Look-ups in named tables: a row name and a column name give one cell, copied from the table.

Nemogi
fields: Nomo, Repomug, Duf, Didebe, Ruzomi, Nit, Pateb, Tum, Tet
Leguvid: [124, 102, 33, 29, 90, 59, 116, 121, 199]
Bup: [31, 106, 146, 58, 63, 61, 150, 43, 157]
Mopu: [51, 115, 77, 62, 155, 53, 97, 26, 54]
Butad: [111, 151, 99, 62, 79, 169, 41, 46, 126]

Mopu, Nit -> 53
Butad, Duf -> 99
Butad, Pateb -> 41
Bup, Repomug -> 106
Butad, Nomo -> 111
Bup, Didebe -> 58
Bup, Ruzomi -> 63
Bup, Nomo -> 31
Leguvid, Ruzomi -> 90
Mopu, Nomo -> 51
Mopu, Tet -> 54
Leguvid, Nit -> 59
Leguvid, Pateb -> 116
Butad, Tet -> 126
Leguvid, Nomo -> 124
Bup, Nit -> 61

Table Tagugi
|  | Sonif | Ferezi | Rudaza |
|---|---|---|---|
| Vofi | 183 | 108 | 15 |
| Bogosi | 199 | 120 | 14 |
| Liv | 137 | 47 | 44 |
| Buzed | 176 | 86 | 17 |

What is the Sonif of Liv in Tagugi?
137
What is the Ferezi of Buzed in Tagugi?
86
What is the Sonif of Vofi in Tagugi?
183
What is the Rudaza of Bogosi in Tagugi?
14
What is the Ferezi of Bogosi in Tagugi?
120
What is the Rudaza of Buzed in Tagugi?
17
What is the Rudaza of Liv in Tagugi?
44
What is the Rudaza of Vofi in Tagugi?
15

Lilodi.tsv
	Fadef	Gateri	Gegutin	Goburub	Leko	Kadat	Kigo	Mal	Nus
Vubu	111	99	88	117	118	123	75	101	175
Fot	94	37	136	88	140	108	167	38	118
Razut	132	176	96	146	127	50	194	119	126
Nuratub	161	146	150	95	144	132	123	120	131

Gegutin of Vubu is 88
Leko of Vubu is 118
Gateri of Vubu is 99
Nus of Razut is 126
Gegutin of Nuratub is 150
Kadat of Razut is 50
Kigo of Vubu is 75
Nus of Fot is 118
Nus of Nuratub is 131
Leko of Razut is 127
Fadef of Razut is 132
Gateri of Razut is 176
Fadef of Nuratub is 161
Kadat of Fot is 108
Kadat of Nuratub is 132
Kigo of Razut is 194
Kadat of Vubu is 123
Gegutin of Fot is 136
Fadef of Vubu is 111

Table Roru
         Naseru  Bazuza   Pem   Tef  Devot   Ton   Gop
Difi       -0.3    -0.4   0.6  -0.3   -0.4  -0.3   0.2
Sof        -0.2    -0.3   0.6  -0.3   -0.3  -0.4   0.3
Pob        -0.5    -0.3  -0.3   0.1   -0.7   0.7  -0.7
Bos        -0.1    -0.2   0.6  -0.3   -0.2  -0.5   0.4
Maf        -0.5    -0.4   0.1  -0.1   -0.7   0.7  -0.5
Pigelup     0.2     0.3  -0.3   0.0    0.4  -0.7   0.2
Zir         0.1     0.2  -0.4   0.0    0.3  -0.7   0.1
Kozuni     -0.3    -0.1  -0.5   0.4   -0.2   0.0  -0.3
Sopegin    -0.1     0.1  -0.5   0.2    0.1  -0.5  -0.1
Saf        -0.3    -0.1  -0.4   0.5   -0.3   0.1  -0.4

Pob, Devot -> -0.7
Sopegin, Pem -> -0.5
Pigelup, Gop -> 0.2
Sof, Pem -> 0.6
Difi, Pem -> 0.6
Sopegin, Bazuza -> 0.1
Pigelup, Pem -> -0.3
Kozuni, Gop -> -0.3
Saf, Bazuza -> -0.1
Maf, Devot -> -0.7
Pob, Ton -> 0.7
Zir, Tef -> 0.0
Pigelup, Ton -> -0.7
Zir, Naseru -> 0.1
Maf, Pem -> 0.1
Sof, Gop -> 0.3
Pob, Bazuza -> -0.3
Maf, Bazuza -> -0.4

Lor =
         Vun  Fuz  Dugi
Televi    34   24    75
Fimiso    74   20    76
Pesaf     10   92    42
Derigaz   41   67    74
Pek       32   90    33
Falapun   39   90    27
Gata      86   49    20
Sur       96   55    43
Bog       19   93    15
Danit     87   35    78
Vidur     92   56    14
Zuvur     85    5    89
Rofefo    44   87     3

Falapun, Dugi -> 27
Sur, Fuz -> 55
Derigaz, Fuz -> 67
Pesaf, Dugi -> 42
Bog, Vun -> 19
Sur, Dugi -> 43
Danit, Vun -> 87
Pek, Fuz -> 90
Zuvur, Fuz -> 5
Vidur, Dugi -> 14
Zuvur, Vun -> 85
Falapun, Fuz -> 90
Pesaf, Fuz -> 92
Pek, Vun -> 32
Vidur, Vun -> 92
Televi, Vun -> 34
Vidur, Fuz -> 56
Gata, Dugi -> 20
Rofefo, Dugi -> 3

Sen:
	Nuzadet	Fekedu	Tam
Kepip	83.1	77.7	67.2
Fudaba	39.5	54.0	64.3
Dasezap	17.2	17.1	13.0
Tufub	84.4	70.8	59.9
Dop	69.7	62.6	50.8

Nuzadet of Dasezap: 17.2
Fekedu of Dasezap: 17.1
Tam of Fudaba: 64.3
Nuzadet of Dop: 69.7
Nuzadet of Tufub: 84.4
Tam of Tufub: 59.9
Tam of Dop: 50.8
Fekedu of Dop: 62.6
Nuzadet of Fudaba: 39.5
Fekedu of Kepip: 77.7
Tam of Kepip: 67.2
Fekedu of Fudaba: 54.0
Tam of Dasezap: 13.0

Table Mazile
|  | Gide | Pul | Nufolek | Las | Somere | Bop |
|---|---|---|---|---|---|---|
| Kuvorop | -50.3 | -33.3 | -19.5 | -19.0 | -17.5 | -40.1 |
| Piz | -50.3 | -23.1 | -4.0 | -52.4 | -57.2 | -51.4 |
| Kif | -50.3 | -10.8 | -12.6 | -11.5 | -11.2 | -11.0 |
| Rurero | -50.3 | -31.2 | -19.9 | -15.6 | -11.9 | -35.5 |
| Nin | -50.3 | -60.8 | -30.0 | 72.8 | 27.8 | -56.0 |

What is the Nufolek of Kuvorop in Mazile?
-19.5
What is the Nufolek of Piz in Mazile?
-4.0
What is the Nufolek of Rurero in Mazile?
-19.9
What is the Nufolek of Kif in Mazile?
-12.6
What is the Somere of Rurero in Mazile?
-11.9
What is the Pul of Nin in Mazile?
-60.8
What is the Somere of Kuvorop in Mazile?
-17.5
What is the Somere of Piz in Mazile?
-57.2
What is the Pul of Kif in Mazile?
-10.8
What is the Las of Nin in Mazile?
72.8

